In the rows, 128 means zero.
Where one turn sends some rows of the set: a few examples, then the rows asked
tuv: [138 113 148 121 136 123 144 183 142 150 138 109 165 125  97 108 117 110
 139 121 104 132 118 151 137 154 128 147 126 157 136]
neta: [162  83 137 114 127 145 111 134 152 165 159 106 157  91 113 116 119 132
 125  77 123 104 120 115 138 127 120 143  96 120 107]
mupo: [106 135 128 128 149 107 122 143 152 155 176 101 150  98 102 100 170 144
 118  86 106 105 138 125 155 122 130 125 114 139 112]
modof: [151  93 134 114 127 152 119 124 149 160 159  98 156  93 120 118 120 130
 133  83 136 103 118 125 128 121 117 131 101 125 106]
Vel: [136  98 122  93 166 119 134 135 156 154 139 105 136 128 130 115 143 126
 130  90  79 115  89 116 161 120 139 152 114 130 101]
mir: [161  93 138 118 130 158 126 117 145 169 163 105 155 100 115 127 123 125
 140  86 133  99 129 129 133 126 124 127 111 131 112]
mutif: [127  73 127 114 162 109 151 142 122 148 162 121 137 105  95 116 137 151
 124 108 104 153 144 152 136 109 148 143 121 116 141]
peg: [145  94 119  90 163 110 139 146 155 154 138  96 137 123 125 116 146 126
 133  85  87 112  92 112 162 117 136 156 105 128 105]
niti: [140  93 121  89 156 110 138 146 160 136 153 102 132 119 130 100 145 122
 128  83  86 118  89 110 160 116 148 154 108 141 110]
fen: [134  99 133 137 104 140 113 170 135 131 176  83 171 113  80 107 149 136
 139 115  83 113 104 124 136 119 138 135 109 133 109]
Vuri: [152  98 107 119 129 136 130 132 130 112 153  84 127 121 122 126 122 119
 115 106  99 107 122 119 149 127 170 111 115 135 132]
memit: [113 109 121 138 140 123 117 162 118 176 147  90 138 141  98 124 123 135
  98 104  95 124 129 115 144 111 150 153 112 158 106]
Gizer: [152 106 103 115 137 146 125 141 123 121 155  95 136 105 127 134 121 120
 109 100 103 104 127 121 142 124 169 116 114 142 138]
ket: [141  97 147 140 134 133 143 170 138 134 133 119 155 125  92  97 124 108
 146 116  95 132 118 143 143 159 137 158 131 156 133]
zon: [150  93 105 120 131 140 126 135 126 114 156  85 141 127 123 127 125 115
 111 112 102  96 122 117 145 128 162 112 124 133 128]
sele: [122 103 139 130 100 145 121 174 131 132 174  74 167 110  95 101 137 141
 134 111  76 108 115 122 140 126 134 139 108 127 105]
Modaz: [154 112 147 130 136 136 152 167 121 152 155  96 160 124 102  83 155 122
 148  74  99 104 158 127 156 114 149 144 138 114 144]
migu: [143 103 149 107 133 129 141 153 107 137 153 101 163 114 115  90 159 138
 167  71 108 105 156 130 156 108 142 137 114 124 142]
damep: [122  90 133 134 123 141 131 174 127 125 170  79 158 118  78 104 137 138
 125 122  75 120 111 117 130 119 136 135 105 129  99]
Bimez: [147 101 159 121 134 128 136 156 136 141 129 107 162 112  94 114 117 114
 139 119 104 138 124 148 141 160 132 150 133 164 136]
kodi: [123  79 123 122 163 106 133 139 125 154 139 124 143 108 111 111 132 152
 129 111 112 154 148 151 150 120 148 142  99 124 132]
buso: [115 134 128 137 141 117 129 146 155 148 183  95 145  92  93 104 168 126
 133  97 103  99 140 134 149 134 121 129 115 150 114]
Kekeb: [153  86 125  93 160 115 150 134 153 159 144 103 146 127 123 108 148 125
 134  94  87 123  94 113 155 112 133 157 107 121  99]
nibem: [141 110 174 121 138 122 138 167 134 149 128 109 165 118 103 108 130 126
 132 114 109 124 117 136 131 155 132 146 138 166 131]
fid: [117 133 133 136 145 114 122 136 151 161 176 108 150  98 100 103 181 133
 131  92 102 103 131 126 156 111 133 129 108 153 118]
nok: [147 108 138 130 146 136 158 158 114 146 172 114 165 122 107  81 150 130
 158  77 103  97 153 130 142 115 137 140 138 131 151]
nure: [114  77 137 133 151 119 157 146 135 154 161 130 139 119  95 106 130 149
 117 101 103 153 145 148 137 107 138 134 110 118 140]
Pebe: [157 102 150 111 148 138 150 152 114 144 163  94 169 127 111  81 153 126
 154  75 104 112 157 122 152 114 135 155 137 128 141]
fuz: [143  91 140 124 118 116 131 166 127 133 117  98 174 124 104 108 117 117
 150 107 112 132 120 141 145 148 139 152 127 165 129]
Galav: [129 119 120 141 154 122 126 147 119 189 154  93 139 139  94 113 125 139
 110  90  85 120 136 112 140 103 143 149 121 154 103]
mib: [148  91 136 114 119 148 119 122 148 163 164 106 145  96 118 121 131 125
 132  85 129  98 120 127 128 120 114 136 107 117 102]
tuk: [148 102 146 123 147 141 148 165 108 141 162  91 151 132 118  91 169 132
 138  81  97 113 161 123 154 121 136 162 128 117 143]
vapi: [124  78 128 130 145 108 140 144 133 150 172 121 136 111 102 114 129 166
 124 105 103 152 140 159 131 126 144 142 131 119 139]
lam: [128 112 111 144 144 128 116 151 116 175 151  97 148 145  99 122 133 134
 104 107  86 134 125 116 143 101 148 151 104 158 112]
fis: [153  99 103 113 136 135 140 135 131 105 154  94 131 124 114 132 134 111
 122 110 100 117 117 127 145 131 165 113 124 136 129]
nupa: [132  83 132 131 163 112 149 151 118 165 150 142 136 113  87 107 135 145
 121 113 103 141 140 144 130 115 138 144 110 115 136]

nibem goes to vapi
modof goes to Vuri
Where do these go?
Pebe goes to Bimez
mupo goes to sele
kodi goes to migu
Kekeb goes to mir
fid goes to fen
Gizer goes to niti
damep goes to Galav
mib goes to zon
nupa goes to nok
tuv goes to nure

Where one turn sends some rows of the set: a few examples, then the rows asked
kabo: [120 140 110 162 132 151 128 121 131 146 114 153 117 144 154 124 133 138
 145 124 142 110 125 134 119 140 112 145 149]
gam: [116 113 112 141 114 156 110 118 140 111 118 140 118 132 145 103 136 145
 149 140 136  93 135 118 122 139 123 132 146]
keso: [140 126 111 110 117 142 121 117 107 126 126 111 133 140 102 116 132 143
 131  97 104 141 134 152 118 117 130 152 119]
Nufu: [132 134 100 139 129 110 118 130 118 107 116 120 126 120 121 140 127 111
 139 109 118 132 100 105 153 122 126 112 127]
lol: [130 137 132 156 111 165 145 136 124 153 114 159 121 129 138 140 108 125
 133 130 129  96 115 136 108 123 120 129 126]
nesop: [136 139 101 139 137 103 128 140 119 108 119 114 114 137 122 134 119 100
 135 105 109 130 117 109 141 121 129 122 116]
besun: [141 137 170 103 134 147 143 129 138 144 127 111 134 141 115 125 152 142
 125 130 129 126 135 154 102 113 141 147 114]
meses: [146 126 112 116 115 136 126 129 104 119 117 107 128 149 119 123 126 130
 139  95 105 139 132 146 105 104 142 141 117]
rari: [108 125 131 136  81 169 136 144 138 127 123 146 121 128 117 134 115 131
 134 134 121 108 113 116 131 113 138 114 130]
bes: [132 137 162 111 154 105 142 126 140 114 123 141 128 124 127 128 143 114
 108 154 136 123 132 116 125 131 144 105 130]
zam: [138 138 148 113 166 118 141 136 148 122 113 142 107 116 126 131 142 100
 117 145 132 118 132 113 130 131 125 109 112]
peda: [137 118 109 113 112 138 129 122 106 125 111 108 142 146  95 136 147 138
 142 103 115 146 115 140 105 118 127 134 116]
Zelip: [156 134 166  98 147 140 133 121 142 143 121 126 117 136 123 118 151 135
 128 132 132 137 148 154 107 119 136 145 130]
gop: [125 125 145 144  94 164 118 134 146 129 123 134 124 119 136 116 106 132
 147 144 121  88 123 120 131 122 133 122 127]
Nemur: [150 139 167 104 137 134 127 119 135 138 129 121 152 141 121 137 144 144
 129 134 129 136 140 149 101 118 153 146 123]
kigog: [109 115 118 135  90 164 130 120 139 140 123 145 116 115 123 126 114 136
 146 147 132  96 118 114 122 120 136 126 137]
medo: [113 141 124 153 104 159 132 134 137 161 125 143 120 122 149 145 110 139
 122 139 137 106 123 127 131 122 119 123 138]
Fano: [147 116 105 122 116 140 126 113 110 129 120 109 149 137 120 124 129 141
 142  94 114 142 119 142 100 114 142 142 121]
ziz: [104 136  99 125 142 111 135 131 137 103 107 125 122 121 114 130 135 113
 124 115 116 135 114 113 158 132 118 124 117]
kode: [114 138 109 125 139  98 136 127 124 101 121 129 131 117 120 134 122 112
 135 109 121 141 114 115 154 136 128 109 125]
kateb: [112 125 124 146 116 154 122 121 143 139 114 128 125 124 132 111 125 153
 167 139 146 100 134 108 121 138 124 146 146]
geg: [131 132 103 123 124 135 131 118 117 125 122 108 134 144  92 139 124 143
 136 100 119 142 118 154 118 122 121 154 111]
sav: [158 120 170 110 140 134 139 115 139 147 117 121 136 145 144 129 135 141
 130 135 128 130 150 145 106 123 150 142 131]
leba: [149 130 171 111 133 133 132 124 144 152 106 104 141 141 128 121 149 140
 127 135 130 150 136 145 106 126 139 139 121]
nes: [113 118 127 139 102 160 108 119 153 118 116 124 120 137 122 106 123 152
 165 140 147 123 126 116 119 133 134 133 137]
Foni: [133 114 150 110 146 112 152 134 148 117 106 136 119 127 126 140 148 113
 101 150 128 127 137 116 125 143 128 106 122]
vut: [129 139 157 105 149 116 146 130 151 114 113 130 113 125 128 118 143 121
 110 165 138 123 131 117 132 129 127 109 115]
vovor: [160 130 165 105 135 131 126 124 141 130 111 116 114 142 141 120 140 128
 130 134 126 139 150 148 101 111 154 146 125]
Kinu: [122 138 101 130 137 114 120 132 119 112 120 119 125 122 110 128 120 107
 126 110 106 129 117 109 153 128 118 120 102]
Fuze: [115 133 116 153 128 157 136 135 126 142 111 145 127 128 148 132 131 155
 130 133 149  97 140 119 106 140 109 134 143]
Sil: [145 128 142 120 159 106 139 138 146 108 108 138 101 127 138 134 143  96
 118 143 126 120 136 109 121 128 143 121 124]
nipeg: [141 125 155 116 151 111 142 132 137 113 109 146 112 123 138 148 142 110
 116 148 131 110 135 107 138 129 136 107 134]
vuv: [106 125 123 152 138 157 136 131 138 132 110 145 124 145 148 125 149 149
 138 128 151 117 137 117  98 152 124 147 135]
loku: [134 130 106 112 122 130 128 118 111 116 125 119 151 135 108 145 124 141
 148  95 115 148 121 148 114 122 134 144 114]
lazu: [123 131 111 130 129 105 130 133 133 118 117 112 122 135 111 149 133 111
 137 114 113 140 113 112 166 136 117 113 123]
dokiv: [122 151 134 161 115 149 148 144 132 152 123 150 118 145 146 151 109 137
 118 140 138 118 124 122 127 138 113 128 126]

lazu goes to peda
besun goes to vut
Where do these go?
nesop goes to meses
bes goes to kode
keso goes to Zelip
kateb goes to Fuze
gam goes to kabo
sav goes to nipeg
rari goes to nes

Where one turn sends some rows of the set: a few examples, then the rows asked
Ferin: [124 122 118 121 119 142 110 122 116 120 144 134  99 155 112 178 114 155
 137 143 128 116 163 110 111 157 144 123 128]
tumab: [123 107 115 122 117 129 123 120 135 116 113 135 119 179 144 132 134 154
 123 137 108 122 180 166  92 136 145 115 109]
nize: [118 111 116  95 120 106  92 115 113 116 122 126 118 135 122 128 106 117
 116 135 119 163 159 135 106 140 120 108  99]
sem: [120 123 122 118 145 133 106  96 130 119 144 157 111 101 148 140 127 140
 133 110 101 133 151  97 120 142 128 114 116]
Gusat: [123 113 144 138 107 139  91 123 136 120 127 118 133 100 154 154 146 151
  97 138  98 143 139 152 108 148 132 116 125]
Tad: [104 137 130 123 106 131 118 151 112 113 129  80 117 156 148 164 137 138
 131 112 106 122 116 139 108 134 129 119 107]
rikud: [ 96 121 119 130 147 139  97 112 134 112 143 127  99 110 157 124 134 150
 165 146 123 121 164 148 118 140 128 137 118]
gov: [103 114 117 121  97 126 141 133 134 110 145 128 129 159 152 131 127 122
 129 104 109 136 150 140 130  98 117 104 101]
suna: [ 87 133 113 139 108 137  92 103 144 116 145  80 119 136 157 151 136 152
 125 116 109 139 140 126 120 150 110 101 124]
Soten: [126  97 117 111 153 132  96 105 146 109 145 160 119 124 122 136 130 143
 127 144 117 131 174 140 119 144 126 122 118]
zeve: [100 124 118 106 110 146 104 130 113 106 148 113 116 106 130 130 130 103
 121 120 111 125 123 114 121 132 105 125 127]
mup: [107 122 125 120 125 136  88 114 123 108 124 139 126 153 143 133 130  96
 122 131  88 128 137 159 150 129 151 116 120]
fuf: [117 124 125 152  83 130  96 137 130 103 136 119 120 125 146 151 126 118
 107 127 134 152 142 152 113 156 120  96 106]
vezis: [109 101 113 129 101 123 121 121 124 129 136  99  98 122 120 147 142 145
 109 109 106 119 179 125  85 134 120 117  93]
Nek: [132 120 125 152 112 107 120 140 107 109 127 154 118 129 153 162 123 128
 103 123 117 133 138 132  98 160 126 122 100]
zeze: [ 88 109 123 118  99 109  91  88 124 119 126 139 133 147 126 139 134 144
 102 126 115 106 132 130 110 130 127 123 112]
sevi: [135 115 116 122 128 155 124 152 125 113 133 100  95 132 136 132 136 104
 133 121  88 139 176 154 117 133 137 113 111]
guvo: [101 133  81 126 106 121  97 136 137 120 149 134  98 130 135 131 129 113
 154 135 122 152 147 118 132 137 129 104 124]
lod: [121 118 116 131 142 124 126 145 117 116 134 180 102 134 137 163 128 132
 132 128 103 131 160 138 115 137 159 125 109]
nokuv: [110 124 104 124 140 111 127 121 126 113 143 122  87 166 114 142 118 133
 154 112 113 121 150 120 133 120 145 114 110]
vabid: [103 126 140 145 119 145 139 107 118 112 123 134 119 140 171 155 126 162
  96 117  94 122 159 138  95 144 141 120 126]
fezo: [126 136 125 109 104 118 130 140 119 107 138 121 134 161 146 183 121 141
 102 126 115 147 137 115 113 148 133 104 114]
zake: [104 130 128 122 141 115 114 133 142  99 137 113 132 116 183 132 143 143
 131 124 108 153 128 155 121 129 117 116 107]
rabu: [131 105 133 128 140 122 127  61 134 109 136 127 116 138 149 147 125 145
 137 137 106 129 156 146 109 136 129 111 126]
bevor: [135 159 116 119 116 144 128  98 140 107 135  99 122 150 147 167 129 148
 114 114  99 135 151 131 104 150 110 118 110]
masi: [112 122 110 124 118 146  90 110 114 120 114 124  97 122 128 129 134 129
 109 148 101 117 160 135  87 170 145 129 140]
Bidad: [ 93 124 105 107 148 131 129 104 122 128 135 136 102 146 146 139 135 148
 140 124  78 112 169 114 119 122 150 133 127]
nefi: [112 122 136 121 105 148 130 120 125 107 140  99 115 142 154 143 155 131
 124 137 105  83 160 146 126 123 146 142 114]
nulis: [112 114 109 115 138 149 134 103 141 100 138 124 131 176 147 142 130 143
 137 125 115 130 140 134 152 147 113 119 122]
fidev: [ 91 144 138 128 123 141  99 106 136 122 127 110 121 110 164 113 139 136
 116 116 107 145 149 146 139 155 137 127 127]
lokod: [109 139 122 120 102 124 101 180 120 119 134 106 106 126 130 141 130 142
 118 131 120 138 140 120 133 129 149 127 110]
bir: [113 107 122 135  99 125 107 113 141  96 110 109  97 148 135 137 100 122
 136 128 107 120 168 134 119 135 111 154 110]
dede: [116 125 123  93 119 134 119 123 100 131 150 124 131 129 140 125 161 128
 103 137 110 130 148 144 110 126 157  89 114]
lipi: [109 100 119 103 102 127 100 160 113 110 133 141 117 165 139 149 125 140
 136 121 123 124 151 124 147 151 150 123 122]
gaka: [ 83  91 121 121 134 120  95 155 114 115 143 152 110 126 148 136 131 134
 147 149 130 129 149 137 123 136 148 120 122]
rudu: [125 108 100 135 101 109 131 127 112 112 144 139  95 153 132 173 116 133
 129 144 109 127 165 115 103 117 145 103 109]
Tepav: [ 78 132 106 108 129 155 104 106 148 120 150 104 105 142 145 140 138 149
 152 129 101 135 168 132 134 125 141 107 134]
zamup: [113 142 120 129 145 139 122  92 139 111 140 104 118 114 146 144 137 134
 120 142 104 132 150 150  78 130 105 118 106]
rur: [112 129 126 115 119 127  91 162 119 116 138 131 109 109 140 154 131 145
 128 135 119 127 146 139  62 140 129 121 119]
bemi: [ 93 132 111 155 102 122 118 150 131 114 135 101 106 164 149 170 131 149
 126 140 115 143 149 163 119 141 147 112 124]

bemi goes to Ferin
zeze goes to dede
Where do these go?
nulis goes to vabid
mup goes to nefi
tumab goes to masi
Gusat goes to lokod
rikud goes to suna
rudu goes to Soten
zamup goes to fuf
gaka goes to Tepav

